Families of rows that turns and mirrors carry onto each other, the same ones carrying the whole set onto itself: the rest of each named row's family, in list order
5 families of 8 rows
K_279: [ 19   2   2  -7  12   8 -28  -3   0  -5 -22   0 -19  13 -10   4   7  26
   6  -9  13 -12  12 -12 -12 -13 -26 -21  -5  23  -6  -6  12   8   6  -3
   1  -8 -28 -15 -14   3  20]
K_806: [  1   7  21 -16   9  -8 -17  11  -4 -10  -9   2  -3  -1  -6   1  24  12
   2 -11   0 -15   1  -4  -4  -7  14 -30  10  -6 -22  11  -9  15   4  -6
  -6 -27 -23  20 -14  -1  -5]
K_239: [ 11   7   8   5  13   2  -7 -10  10   7 -11  -9  -6   8  -3   2  -7  10
  22 -38 -11   8 -23  -8 -22   9  -5 -22   6  -6  16 -11   5   3  30  -8
  -2   3  -2  19   2  16  25]
K_115: [  1  -7   7  11  22   8 -16  -2 -14   6  10 -21 -12  14   2 -15   9   3
  -9  20 -14 -16 -11  -1 -12 -10  12  -1   6   6   5  13   7  20  -2  -9
  12 -15 -30  11 -14 -12  16]
K_180: [ 30  -2  -8   8  10   2  -5  -9   7   7 -11   4 -11  -2   0  19  -3  -5
  -1 -16   9  -6  -6  13 -25   3 -20 -19 -16 -10  -3   6 -11   6 -12   5
   5   9  -7  -7  -8  -2  28]
K_812: [ 19   4  -6  -5   8   8 -25  -6   3  -5 -25   2 -29  11  -2  -6  -1  29
  12 -14  10  -7   5 -14 -13 -13 -27 -16   3   9  -3  -7  18   7   7  -3
   7  -1 -18 -12  -3  11  25]
K_649: [ -7   0  17 -16  16  -1 -20  16 -11  -5  -8   4 -10   3 -16   1  31  16
   6  -8  10 -13  -4   0   2 -16   9 -33   8  -6 -17   7 -14   9   4 -10
  -2 -23 -13  19 -13  -3  -1]
K_684: [ -7 -15   3   9  12   4 -28 -12 -12   7  18 -21  -7  14   8 -15   6   8
  -9  15 -12 -15 -12   1 -15  -4  13  -2   2  10   6  10   2  10   1  -3
  16 -16 -27  14 -15 -10  15]
K_831: [ 24   1  -3  17   7   2  -7  -3  -2   8 -13   9  -3   1   2  11 -14  -3
  -4 -14   2  -8  -5   6 -12   1 -29 -14 -23  -7   2   8  -8   7  -7   3
   5   4 -10 -11 -12  -4  29]
K_796: [ -7 -10  13  18  22  28  -1  -2 -22   5   4   6  -6   9  -7   7  -4   2
  22 -13  -8 -10   4  10  -4  -4 -14 -26   4  -5  19   1  11  -9   7 -11
   3  12 -22  27  -9  -7  19]
K_217: [  4   6  13  14   4  -3 -17  12  -4 -16 -20 -38  10   9  10 -16  12  13
   5 -13 -14   2 -26  -4 -28  -4  15 -12   7  -9   2   8   5  21  -2   2
  13  -1 -17   4  11   7  15]
K_679: [ -3   8  11  12   8   5 -18  10   2 -20 -27 -34   3  12  12 -16   9  21
  10 -15  -3   0 -19   0 -31  -6   1 -11  -2 -10   5  11  11  26   6  12
  16   3 -18   3   6   5   7]
K_857: [  1   0  14  11   8  -6 -16  14  -5 -22 -19 -46  18  11  12  -7  15  18
   9  -5 -11  -1 -24  -7 -23   2   2 -14   3  -7   1   9   7  12  -3  -1
  17  -3 -14   7   4  10  13]
K_552: [ -1  -8  -1   9  19  12 -17  -9 -13  11   5 -14 -10  15   1 -13   4   5
  -8  17 -10 -18 -12   6 -19 -13   2   1  -2  -3   5  25   5  23  11   1
  11 -16 -27   8 -21 -17  15]
K_516: [ -7   6  21 -15   9 -14 -13   7  -8  -7 -11  -4  -1   4  -5  -5  28  19
   7 -12   6  -7  -6   9 -11 -10  12 -27  13  -7 -12  12 -18   7   2  -7
  -3 -25 -20  28  -7   8  -6]
K_531: [ 15   0  11  -3   8   5 -10 -12   8   7  -6  -1   0  10   0  -8  -2   9
  30 -39  -7   4 -30  -3 -14   3  -1 -26   9  -6  10   1  -8   9  31  -7
   2   1  -9  19  -6  22  24]
K_476: [ -1   5  18 -17  11 -11 -14   9  -2 -12  -8  -4 -10   2  -7  -1  33  11
  -3  -8   9 -10  -2  -3  -6 -11  16 -28  12  -2 -26   6  -8   7   6 -13
  -2 -21 -20  23  -5   8   1]
K_366: [ 20  10   5  -7  13   4 -28  -6   5  -5 -27   2 -26   2  -8   2   5  22
   7 -11   7 -17  14 -15 -12 -12 -21 -21  -1  14 -14  -7  17   4  11  -7
   1  -5 -21  -5   2   9  26]
K_655: [  4  -6   0   5  15   6 -28   2 -12   6   6 -20  -6  14   4 -13   9   9
   0  19  -4 -17 -11   1 -17 -11  13   7   4  10  -5  18  -2  13   3  -7
  19 -21 -30  10 -21 -11  17]
K_900: [ 11   9   8  10  21   6 -12 -14  11   4 -14  -7  -5   8 -12   0  -6  11
  25 -34 -15   0 -30  -7 -18   0  -7 -19   7  -8  11  -4   5  -3  30 -16
  -1  -4   1  12  -8  14  25]
K_911: [-10   6  15 -11  11 -12 -13   2  -9 -15 -15  -1  -6   6 -13  -3  33   7
   6  -9  16  -7   2   2  -5 -11   1 -31   4  -4 -23  14  -6   2  11  -4
   1 -20 -15  31 -14   5  -2]
K_277: [  7   6  10   5  10  12 -14 -14   7  13  -8   9  -6   8  -5   7  -6  11
  21 -41  -4   6 -29   1 -15   9  -7 -21   7  -9  10  -2   4  -3  29  -7
  -2  -4  -1  13  -5  15  27]
K_79: [ 24  -2  11  15  14   4 -18  -5  -1   0  -8  10   5   0   9  13  -6  -9
   0  -9   1  -7  -5  10 -23   1 -22 -21 -24 -12   1   7 -15   6  -9   5
  11   2 -11 -21  -5   7  20]
K_173: [ -3  -3   9 -11  16  24  -6   4  -6   2   9 -10   5   4   0   6  17   2
  10 -13  14 -14 -23  15  -9  -5  21  -9 -10 -19   5 -15   7  -1 -10  -3
  13 -27 -22   9   2  -5 -10]
K_638: [ 13   7  11   7  18  10 -16  -7   4   5 -11  -1  -1   9  -8   2  -5  21
  24 -35  -8  -2 -29  -7 -16   1  -8 -21  15  -7  14  -2   5   1  28 -10
  -1   4  -1  30  -6  22  15]
K_768: [ 29  -5  -9  10   5   6 -11  -2  -2   1 -12   6   2  -3   0  13  -8   3
  -3 -17  13  -3 -10   6 -29   3 -19 -24 -24  -1   1   5  -8   8  -8   5
   6  -1  -4 -18  -4  -1  25]
K_237: [-14  -8  12  27  22  21  -4  -5 -13  -3   1   2 -19  12 -12   2  -5  -1
  14 -11  -4  -8  12   9  -4   4 -19 -29   7  -4  19   0  10  -1   4 -13
  -4   7 -19  18  -3  -1  25]
K_784: [ 28   4  -3  15  11   6 -10  -9  -1   8  -6   8  -8  -5   2  22 -10  -7
  -4 -13   3 -10  -2   6 -24   3 -19 -19 -24 -11  -2  -3  -5   7  -7   2
   7   1  -5 -14   3  -3  25]
K_871: [  2  -4   9  -8  12  18  -8  -1  -3   6   6 -13   4  -6   1  13  24 -11
   1 -12  11  -2 -18  13 -11  -2  21 -10 -12 -19  -4 -18   3   3 -15  -6
  12 -17 -20   5   7  -2  -8]
K_541: [ -3 -16  14   6  24  28   8  -1 -18   0   4   2 -10  18  -5   3   4  -5
  28  -3   2 -13   5   6   3   4 -19 -28   6  -3  19   1  11   7   4 -10
   0   8 -28  19  -9   8  17]
K_914: [ 10  -8   4  -9  14  21 -10  -1  -1   7   0 -12  -2  -8  -2   9  22   2
  16 -13  10  -9 -18  15 -15   3  23 -10 -11 -19  -2  -8   6   5 -16  -1
  13 -19 -20   4  13  -5 -14]
K_529: [ -2   1  15  17  -2   5 -19  16  -4 -20 -22 -32  13   7  15  -9  16  15
   6  -8  -3  -5 -23  -3 -30  -2   6  -6  -1  -4   2   7   3  21 -11   9
  21  -8 -17   5   4  10   9]
K_668: [ -1   0  11 -12  17  20 -14   0  -3   7  -2  -6   5  -9  -5   8  22  -1
  14 -23  17  -2 -25  17  -8  -3  19 -10 -13 -14   1 -15   0   5 -16   2
  11 -16  -5   4   2  -2 -10]
K_944: [ -9  -4  12  12  23  23   2   5 -12   1 -10   6 -19  15 -10  11  -1   3
  23  -9   2  -9  10   9   1   6 -21 -31   3   1  15   3  14  -8  11 -19
  -3  10 -19  19 -10   5  17]
K_88: [  7   2  10  15   1   9 -19  12  -5 -17 -25 -42  13  14  11 -15  14  20
   3 -11 -12   1 -22  -3 -26  -9   1 -12  14   2  -2  15   5  11   2   8
  15  -3 -16   4  -1  11  13]
K_507: [ -4  -2  -1  -6   9  21 -15  -9  -3   5   7  -9   1   3  -7  10  19  -7
  10 -16  19   1 -22  11 -11  -4  10 -10 -18 -27   0 -17   8   2  -1  -1
  20 -22 -12   9   2   0 -10]
K_997: [  5  -7   3  18  13  19 -18  -2  -8   6  18 -23  -5  12  10 -13   3   8
 -12  15  -7  -6 -12   5 -12  -9   3  -1   3   9   8  18   2  17   0  -3
  21 -14 -26  10 -22 -11  11]
K_951: [ 15   4   0 -14   4  15 -24  -3  10  -8 -23   0 -25   6  -8   6   3  20
   5 -14   9 -15  11 -16  -7 -17 -24 -24  -1   8  -7 -11  19  11   8  -6
   2  -4 -25  -8 -11   7  29]
K_685: [ -6 -11   9  14  25  18   6  -3 -18   4   2  -2 -16  16  -9   7  -4  -2
  14  -6  -6 -10  12   4  -4   4 -19 -28   7   0  16  -1  14  -3  12 -13
  -7   7 -23  22  -4  -7  30]
K_376: [ 20  -1   9 -11  21  11 -35  -6   6  -8 -17   4 -21   8  -2 -11   6  22
  10  -4  12 -18   4 -13 -11 -15 -23 -19  -1  13  -9   1  15   3  11  -7
   8 -10 -23 -15  -2  17  23]

Same family as K_376: K_679, K_552, K_531, K_911, K_79, K_541, K_507
Same family as K_237: K_806, K_180, K_684, K_857, K_900, K_914, K_951
Same family as K_529: K_812, K_831, K_516, K_655, K_277, K_173, K_944

Families of rows that turns and mirrors carry onto each other, the same ones carrying the whole set onto itself: the rest of each named row's family, in list order
11 families of 3 rows
K_92: [  2 -17 -15  -3   3  -9  -4 -10  15 -13  -7 -18  -9  11   6 -10 -12  23
 -10  12 -10   6  21 -16  -4 -12  -1   0   4  18   4 -15   5 -11  12  -5
   9  -8 -14  -6   1 -10  -5   0 -12 -11 -13  31  16]
K_243: [ 13   5  26 -12 -21  10   0 -10 -13 -24   7 -19   7   7 -10   7   1  17
   5  11   3  -4  10  10   3 -11   1   8   1   3 -12  -8   4   0  19   8
  24  12  -1  -4 -15  -5 -22   8  -2  12   8   7   2]
K_384: [-11   7  21 -12  -3  11  11  -1   2 -12   0  12  -5  12 -14  13   1 -13
 -22  12  -3   2  -1   4   9   9   1 -14  18   5   6  23 -10  16  15 -12
   9  -7  -4   2  10  12  -1  35  18  19  -2  11  -6]
K_609: [ -8  -7  -6 -10  -4  17  31  -1  -6 -13  -5 -16   8  11 -12   3   2  20
  17  -3 -12  -9  -2  -6  11 -11 -14   2 -21  23  14  -4 -17   2  -6  -6
  15   9  -1  -8 -18  -8 -17  20   5  14   1  15  17]
K_825: [ 10   5  15 -11  -5   3  -9  -4  22   4 -12  13 -11   1  -6  -2   7  -7
   5   9   8   4  20  -2  28  -1  -3  -3  28   4  18   7  14   7  -3  -6
 -10  -7   7 -12   9  -2  -7  23  -3  13 -19  -7   7]
K_118: [ -1  -7  -9  -5 -12  13  19  12  -7  10  -1   2   4   3  -8  14   3   7
  -4  -8 -13  10  12  11  -6 -15  -9   1 -18  13   1   3 -18   0  -9  -3
  11   8  -3 -10 -22  -9 -18  16  11   2   2   2  34]
K_266: [  1   5  -5   9   4  -8  -2   3  -1  -3 -17  -6  -2   5  -2 -21 -10   9
   0   6  15  25  21  -8  19 -13  -3  -7  15  16   7  -3  24   1  -4  -7
   4   8   2 -20  12  -1 -15  24 -13  -4 -24  -1  12]
K_558: [-27  12   5  -4  11  -3  14  -6 -14 -18  -4  -6 -10  12   7  -3 -17   5
 -24  13  -5  23   6 -10   1  -3  -3 -13  11  12  -2  14   3  11  17 -11
  12   3 -10  -1  21  15  -2  33  -7  -2 -12  18  -2]
K_814: [  1   3   5 -15  -8  12  -7 -12  -1  23 -25   4  -3   5 -24   9  20   3
 -18   1  15 -14  10   1  31  21  14  -5  -3  10  23   9   7   5   7   8
  -2  -6 -13  12   4  -9   4  19  -2   6  -9  24   9]
K_804: [ 14  -6   5 -17 -16   0  12  -5  -8   1  -6 -18  -5   4 -10   3  14  20
   1  12 -10 -10   1   2  -3   1  -8  21 -18  -1   9   5 -11   7   2  -9
  10   6  -2  -9 -20  12 -24  15  12   3  21  -6  22]
K_508: [-14   6  -5  -6   8   0  -3  -9 -19  17 -25 -18  -3   0  -5  -5   1  22
 -19  -2  12   8  15 -13  21   7   2   3 -16  23  13   0  20  -1   8   0
  -1   3 -19   7  11 -12  -1  15 -22  -9  -8  30  21]
K_907: [-15 -11 -20  -6   8 -10  21 -10 -10 -17  -6 -11  -4  21   2 -13   0  22
  -2  -6  -1  -6  14 -22  10  -4  -6  -9  -6  20  11  -6  -6   6   1   2
   0   7 -10  -7  16   3  -2  30 -18   1 -32  27   3]
K_542: [ 12 -24  -3 -10 -21   1   4   1  21  -6  -8  -9   0   7  -5  10   3  17
   9  14 -16   0   4   4   3 -12   2   2  -1  16   5  -8  -6  -5   7   0
  14 -12  -4  -3 -17 -19 -22  -5   7   6   9  13  17]
K_489: [ -6  11  22  -6   7   3 -13 -18  -3   4   2  22   7  10   4   7  12   0
 -11  -4  -7  -8  13   3  12  18 -17  -1  17   0  15   8   1  24   4  -8
  10  -8  -4   6  15   1   7   8  12   9 -18  26   6]
K_106: [ -5   7  19   7   0  10   2   1 -19   4  -1   5  26   7  -3   6   7   9
   3  -6  -7   8  -2  13   6   6 -21   4  -4  15   6   3   1  17  -3 -14
  29   1  -2   1  -5 -10 -14   4  24   9   7  18  20]
K_198: [-19  12 -10  -8  -2 -10  -2   3 -27  -8  -6 -11 -11  11 -20 -24 -14  11
 -12   4  -2  14  12  11  18  -8  15 -20 -10   6  15  14   1  17   4   6
   2  -4 -18   7   8  13  -5  19  -7 -12   0  12  21]
K_369: [ -4 -10  11  -1  13   1   7 -12 -17  -8   2  -6  -5   3  -1 -11 -16   6
 -17   0  11   4   6 -21  -5 -13   5   8  -7  15  11  -8   9  -9  15 -12
 -16  16  -3  -8  27  -3 -14   0 -18 -18  -5  17   6]
K_754: [-18  11   1  10   6 -11   0 -15 -25   2  -9   3  12  13  17  -4   3  19
  -1  -3  -9  18   7   3   7   5 -10  -6   4   9   1  -1  12  20   0   2
  26   4  -4   0  17  -1  -7   5  -5 -11 -21  24   5]
K_14: [  9 -10  24  -3  -1  15   1 -17   5  13   2   3  -2  16 -15   0   3 -12
  -8  10  12 -10  -3  -8   8  12  20   3   6   7  16   3  -2 -11  10  -4
 -17   7   3  -2  27  -7  -7  18   2  -5   1   8 -13]
K_134: [  3  -5 -14  -5   4 -21   5 -13 -18  -4  -8 -25 -12  15   2 -20   1  26
 -21   8   1   0  17 -16 -10   0  -6  13 -13   3   5  -2   2   3   5  -6
   7  12 -13 -12   4  21 -10  24 -10 -16  -9   9  15]
K_810: [-15  -4 -22  -1   3 -12   9  -4  -8  11  -2  -2 -12  14  15  -2  -3  13
 -16  -6  -8  19  27  -8  -7  -7  -5  -4  -5  13  -3   2  -4  -1  -2   4
  -5   6 -11  -8  13  -2   0  27 -18 -14 -26  14  19]
K_276: [ 10   8  13  -3  -1  17   2   8   9  -4 -13  -2   2  -9 -14  -5  -7   5
  10   5   6  12  14   2  19 -19 -15   4   7  15  16   1  12   1  -7 -20
  10   5   8 -19 -15  -6 -21  12   6   9   0  -9  28]
K_322: [  6 -11  16  -9 -12  21  17 -11 -11  -7  -3   6   0  -6 -16   8  -5   3
   1   5   0  -7 -10   1   4 -17  14   6 -11   4  15  -4  -5  -4   8  -3
   2  16  10  -8  -1  -4 -29 -11  -1  -9   9   2   6]
K_438: [  5   5  19 -10  -2  -7  -9 -15 -17 -28  11 -20  -1  11   3  -9  -6  19
 -14   7  12   1  25  -7  -2  -8  -3   8   9   8 -12 -11  15   0  26   6
   8  10 -11  -3   8  -1  -8  14 -20   4 -11  21   0]
K_249: [  3  -3   2 -15  -5  11   1  -6  18  22   5  16 -11  16  -6  15  15 -10
 -15  -3  -9  -8  25   2   1  11  -3  -1   8   2  11  13 -19   1  -3  -1
 -11  -6  -7  -2   3  -4  10  33  10   9 -14   9  15]
K_110: [ 18 -12   6 -17  -9 -17  -5 -11   4  10  -1  -5 -13  21  -9  -3  25   4
 -19  11   5 -21  14  -6   2  23   1  12   5  -6  11  11  -7  10   7  -4
 -11  -4 -10  -3  11  17  -1  35   8   7  -2   2   3]
K_970: [ 17 -25  -2  -6  -8  -6 -12  -4  31   2  -2  -3  -4  23 -10   0   9   0
 -11  12   0 -10  17  -5   5   8   8  -4  18  15   9  -6  -4  -7  11  -3
  -2 -19 -14   0   7 -15   2  16  12   8  -8  26   4]
K_95: [-15  12  10 -21  -1  -3 -11   1  -9   0   2   1 -16   9 -20 -13  -3   0
 -12   6  -5   1  14  11  23   4   9 -12   1   2  24  24  -4  22   9   0
 -19 -17 -18  16  14  10   6  23  -1   3   8   9  20]
K_416: [ -3  -1   3 -18 -13  12   5   2 -17   9 -25  -2   3 -15 -20  13  11  18
  -8  -6   8  -3   4   3  23  -4   0   5 -22  18  18   3  10  10   6   0
   5   1 -10   7 -14 -14 -18  -2  -5   5   8  19  32]
K_867: [ -1 -13   7 -21  -2   8  15  -7  15  -4   2   3  -3  22 -11   7  19   2
   6  -2  -5 -26   7 -12  20  12  -9   1   4  15  21   7 -18   9   1  -4
 -15  -7  -4   2   9  -5   4  36   6  27 -12  19   0]
K_886: [-14  17   8 -13  -4  12  -1   6 -15   0  -2 -14  -5   7 -29 -13  -9   5
  -3   7  -9   7   5  18  19  -4   6 -10 -14   7  21  20  -8  12   2  -6
   4  -8 -14  11  -9   6  -5  19  11   0  24   6  30]
K_885: [ 16   3  36 -14 -10   5 -13 -14   1 -11  15 -14   3  20  -8   3  10   2
  -6  12  12 -11  17   3   7  10   1   8  18   6  -9  -1   5  -2  23   6
   3   1  -7   3   8  -6  -3  26   1  20   1  14  -9]
K_547: [-19   7  12  -8  -7   9  25  10 -17 -23  -3  -3   2   0  -6  13 -12   6
 -10   9 -10  21  -9   7   1 -14  -8  -8  -2  14  -1  15  -5  16  13 -15
  22   3  -1  -3  -6   8 -22  19  11  10  11   5  11]

Same family as K_134: K_804, K_110
Same family as K_266: K_825, K_276
Same family as K_907: K_609, K_867
Same family as K_14: K_369, K_322
Same family as K_508: K_814, K_416
Same family as K_489: K_106, K_754
Same family as K_249: K_118, K_810

Families of rows that turns and mirrors carry onto each other, the same ones carrying the whole set onto itself: the rest of each named row's family, in list order
3 families of 6 rows
K_778: [  9 -20   3  -9   8 -10  -7   9 -11  -5   5  17   6]
K_711: [ 11 -24  -2   4  12   3  -7  14   2  -7   5  24   6]
K_280: [ -4  -7  11   8   1  -3  13  -9 -13 -19  -9 -12 -16]
K_548: [11 -7 -8  6  1  4 27 10 20 19  2  5  4]
K_874: [ -8  -9  20  -6   8  -3   6  -5 -19  -7  -9 -10  -6]
K_607: [ -3  -8 -11  28  -1 -11  18  -6   6  -1   9  12   3]
K_628: [ 1 -9  0 17 -1 -1 24 11 21 19  4 12  5]
K_715: [ 18  -8   2  -6  -6  15 -17  11  -3   4  -6   1   8]
K_318: [ -3  -9  -9  28  -8 -12  19 -13   6  -1   2   5  -4]
K_903: [-11  -5  17   3   5  -5   9 -12 -10  -9 -16  -9 -11]
K_592: [ -7 -11  -5  29   7 -13  11  -6  10  -3   8  12   5]
K_326: [ -4  -8  -3   8   8   9  24 -22  11   7 -15  -9 -11]
K_803: [ 19 -12   7  -1  -4  20 -10  16   5   2  -7  -7   3]
K_727: [ 15  -3   5  -5   2  16 -14   1 -11   5  -7  -8   9]
K_340: [ 5 -8  0 16 -6  2 14 23 19 14  4 16  4]
K_640: [ -7   2   2   3  13  10   6 -18  10  11 -18 -13  -2]
K_980: [ 13 -30   4  -2  11   2  -7  12  -8  -8   3  15   5]
K_391: [ -5  -1   1   3  11  17  15 -20   5   1 -20 -10  -9]

Same family as K_778: K_280, K_548, K_592, K_803, K_640
Same family as K_340: K_711, K_874, K_318, K_326, K_727
Same family as K_903: K_607, K_628, K_715, K_980, K_391

